The rows below fall into families. The same turns and mirrors carry the whole set onto itself and the rows of a family onto each other. For each named row, which other rows are in its family? Write them in the order they are listed.
These 16 rows form 4 families of 4 rows each.
rik: [-.12, -.11, .00, .00, -.25, .02, -.22, .12, .04, -.08, .14, .06, .01, .09, .07, -.13]
voso: [.04, .19, .02, -.10, .05, -.21, -.08, .31, .01, .25, -.14, .09, -.14, -.15, .04, -.08]
gav: [.15, .16, -.07, -.08, -.12, .11, -.19, .15, -.18, .09, .06, -.19, -.02, -.36, .03, -.04]
rusi: [.00, .07, -.02, -.10, -.25, .01, -.03, .36, -.17, .18, .06, -.15, -.07, -.32, -.06, .05]
vibur: [.02, -.02, .20, -.07, -.28, .00, -.19, .12, -.09, -.13, .17, .09, -.06, .10, .13, -.05]
Nided: [.13, .13, -.03, -.12, -.03, -.11, .02, .40, -.06, .17, -.19, -.04, -.17, -.23, .11, -.05]
demip: [.16, -.11, .13, -.04, -.01, -.07, -.08, .08, .18, -.03, .21, -.16, -.18, -.01, .00, -.17]
tana: [.22, -.03, .05, .17, -.09, -.06, .03, -.03, -.01, .01, .14, -.04, -.22, .03, .02, -.15]
bovo: [-.01, .03, .10, -.20, -.26, -.15, -.11, .14, -.11, -.09, .12, .11, .05, .15, .10, -.06]
Savi: [.24, -.12, .22, .06, -.10, -.05, -.04, .09, .11, -.03, .08, -.09, -.09, .09, .05, -.14]
zugi: [-.09, -.07, .13, .04, -.21, -.08, -.27, .07, -.07, -.03, .05, .17, .05, .01, .12, -.05]
Loviz: [.17, -.03, -.07, .08, -.14, -.06, -.01, .06, .10, -.08, .08, -.05, -.13, .16, .09, -.23]
defe: [.02, .19, -.06, -.09, -.22, -.01, -.06, .15, -.14, .24, .17, -.15, -.10, -.25, -.13, .08]
Fop: [.10, .12, -.06, -.20, .06, .04, .00, .31, -.06, .32, -.13, .04, -.12, -.14, -.01, -.13]
kitol: [.05, .08, .04, -.07, .03, .00, .07, .36, -.16, .20, -.13, .13, -.03, -.13, -.05, -.19]
bopi: [.09, .20, -.09, -.16, -.20, .05, -.20, .26, -.17, .25, .09, -.12, -.01, -.28, -.04, -.10]

Which other rows belong to the same family as demip? gav, bovo, kitol
Which other rows belong to the same family as rik? rusi, Nided, Loviz
Which other rows belong to the same family as defe? voso, tana, zugi

The rows below fall into families. The same turns and mirrors carry the whole set onto itself and the rows of a family onto each other. For each named row, which other rows are in its family? Write them in the order they are listed.
These 40 rows form 5 families of 8 rows each.
kedo: [-.03, -.04, .20, .32, -.01, .03, -.17, .06, -.15, -.13, -.04, -.07, .01, -.15, -.14, .06, .14, .09]
dadek: [.04, .08, .08, -.08, -.14, .30, -.07, -.10, -.03, -.19, -.15, -.01, .11, -.10, -.15, .05, .29, .01]
tuvu: [-.07, -.12, .11, -.04, .00, .11, .10, -.06, .10, -.02, .00, -.14, -.15, -.21, -.27, .24, .12, .20]
viv: [-.07, .07, -.08, .10, .18, -.24, -.09, -.05, -.10, .15, .14, -.19, -.02, -.06, -.24, .20, .00, .10]
bal: [-.01, .03, .23, .26, -.10, .03, -.13, .08, -.11, -.08, -.08, -.05, -.01, -.18, -.07, .11, .21, .08]
Lal: [-.20, .02, -.03, -.09, .09, -.05, -.21, .02, .10, .03, .12, -.19, .03, .02, -.01, .29, .23, .09]
rana: [-.11, .16, -.13, .07, .00, -.07, -.31, -.10, -.31, -.11, -.12, -.10, .12, .07, -.13, .06, .21, .03]
zaf: [-.17, -.05, -.01, -.04, -.01, .04, -.11, -.03, .13, -.08, .01, -.17, .06, .13, .04, .29, .23, .11]
tubo: [-.08, .16, -.17, .12, -.06, .00, -.26, -.11, -.30, -.01, -.02, -.15, .19, .05, -.14, .04, .26, .05]
las: [.00, .13, -.16, -.29, .04, .02, -.04, -.32, .00, -.02, .03, -.17, .04, .03, -.28, .23, .11, .14]
Mema: [.08, .08, .05, -.18, -.14, .30, -.06, -.10, -.09, -.16, -.11, -.05, -.01, -.01, -.23, .17, .29, -.03]
mobes: [-.07, .04, .07, -.11, -.16, .32, -.02, .04, -.10, -.16, -.05, -.12, .05, -.01, -.15, .17, .28, -.01]
Lize: [.19, .14, -.07, .06, .02, .12, -.10, -.20, -.17, -.06, -.02, -.01, -.10, -.24, -.37, -.02, .03, .16]
Peda: [-.01, .02, -.21, -.28, .05, .11, -.09, -.27, -.06, .01, .04, -.10, .09, .08, -.33, .12, .10, .06]
kunos: [.04, -.02, .14, -.11, .10, .06, .12, -.05, .16, -.03, .00, -.05, -.11, -.21, -.24, .22, .03, .08]
sud: [-.03, .10, -.13, -.23, .06, .13, -.03, -.30, -.07, .11, .00, -.07, .14, .07, -.31, .23, .07, .03]
gov: [.16, .14, .00, .09, -.06, .11, .08, -.15, -.22, -.04, -.14, .01, .06, -.18, -.37, -.03, .06, .02]
Naf: [-.04, .10, .20, .30, -.01, -.07, -.09, .08, -.07, -.13, -.05, -.09, -.01, -.22, -.09, .16, .17, .15]
gagag: [-.22, -.05, .11, -.02, .02, -.07, -.11, -.06, .02, -.07, .00, -.24, .16, .12, -.05, .32, .23, .07]
Remav: [.04, .22, -.12, .05, .01, -.02, -.32, -.11, -.32, -.06, -.13, -.09, .17, .00, -.16, .03, .16, .03]
mopin: [.17, .14, .00, .04, .02, .07, .03, -.14, -.18, .00, -.04, -.05, -.07, -.29, -.39, -.02, .04, .12]
lar: [.13, .26, -.06, .07, -.02, .03, -.08, -.14, -.12, -.01, -.08, -.07, .01, -.27, -.47, .02, .05, .07]
tukos: [-.15, -.10, .04, -.06, .05, .03, -.07, -.02, -.02, -.02, .06, -.14, .07, .11, .09, .24, .25, .05]
Funip: [-.04, .02, .18, .07, .06, .10, .11, -.03, .20, .00, .09, -.10, -.11, -.19, -.21, .05, .11, .12]
gega: [-.04, -.07, .15, -.05, .02, .08, .14, -.07, .18, .04, .09, -.17, -.10, -.16, -.21, .22, .13, .12]
sofe: [.00, .05, .12, .24, -.04, -.08, -.12, .15, -.06, -.15, -.02, -.13, -.06, -.22, -.08, .03, .21, .10]
tomed: [-.10, .06, -.08, .06, .16, -.26, -.09, -.16, -.05, .08, .14, -.18, .06, -.08, -.14, .14, -.07, .13]
zeveg: [-.02, .17, .18, .24, -.13, -.10, -.17, .13, -.12, -.04, -.04, -.08, .10, -.09, -.11, .08, .20, .13]
suzep: [.00, .14, -.21, -.06, -.03, -.05, -.25, -.10, -.32, -.02, -.11, -.08, .20, .02, -.17, .20, .18, .00]
kimo: [.04, .00, .07, -.10, -.20, .20, -.11, -.16, -.09, -.23, -.14, -.01, -.01, -.01, -.19, .17, .27, -.05]
zule: [.04, .21, -.08, .07, .03, -.05, -.31, -.19, -.25, -.12, -.02, -.11, .21, .10, -.14, .05, .13, .03]
sen: [-.18, -.01, .02, -.04, .02, .00, -.22, -.03, .04, -.02, .01, -.21, .13, .14, .02, .29, .25, .02]
pir: [.01, .10, -.21, -.25, .14, .03, -.05, -.27, -.03, .07, .04, -.21, .08, .01, -.31, .15, .08, .05]
Sukel: [-.01, -.01, -.21, -.24, .16, .15, .04, -.26, -.01, .02, .02, -.11, .00, -.07, -.26, .17, .09, -.03]
roz: [.03, .12, -.10, .11, .19, -.27, -.12, -.16, -.01, .14, .03, -.07, .04, -.15, -.23, .09, .01, .11]
zos: [.04, .06, .07, -.03, -.13, .30, -.09, -.05, -.09, -.21, -.15, -.01, .02, -.05, -.28, .14, .34, .06]
zok: [.06, -.04, .11, -.03, .04, .12, .15, -.11, .16, -.01, .12, -.09, -.05, -.21, -.28, .22, .06, .16]
Sir: [.11, .16, .00, .07, .05, .01, -.05, -.17, -.27, -.04, -.01, -.01, .02, -.26, -.46, -.01, .04, .08]
visuf: [-.06, .10, -.04, .12, .23, -.15, -.09, -.09, -.06, .09, .12, -.24, .08, -.11, -.23, .12, -.02, .28]
bemu: [-.07, .06, -.02, .18, .18, -.24, -.11, -.08, -.05, .14, .08, -.21, .07, -.14, -.15, .09, .01, .17]

Which other rows belong to the same family as suzep? Lal, mobes, gov, Funip, zeveg, Sukel, roz
Which other rows belong to the same family as Peda? rana, zaf, Naf, tomed, zos, zok, Sir
Which other rows belong to the same family as tubo? dadek, viv, kunos, sud, lar, tukos, sofe
Which other rows belong to the same family as tuvu? kedo, las, Lize, gagag, kimo, zule, visuf

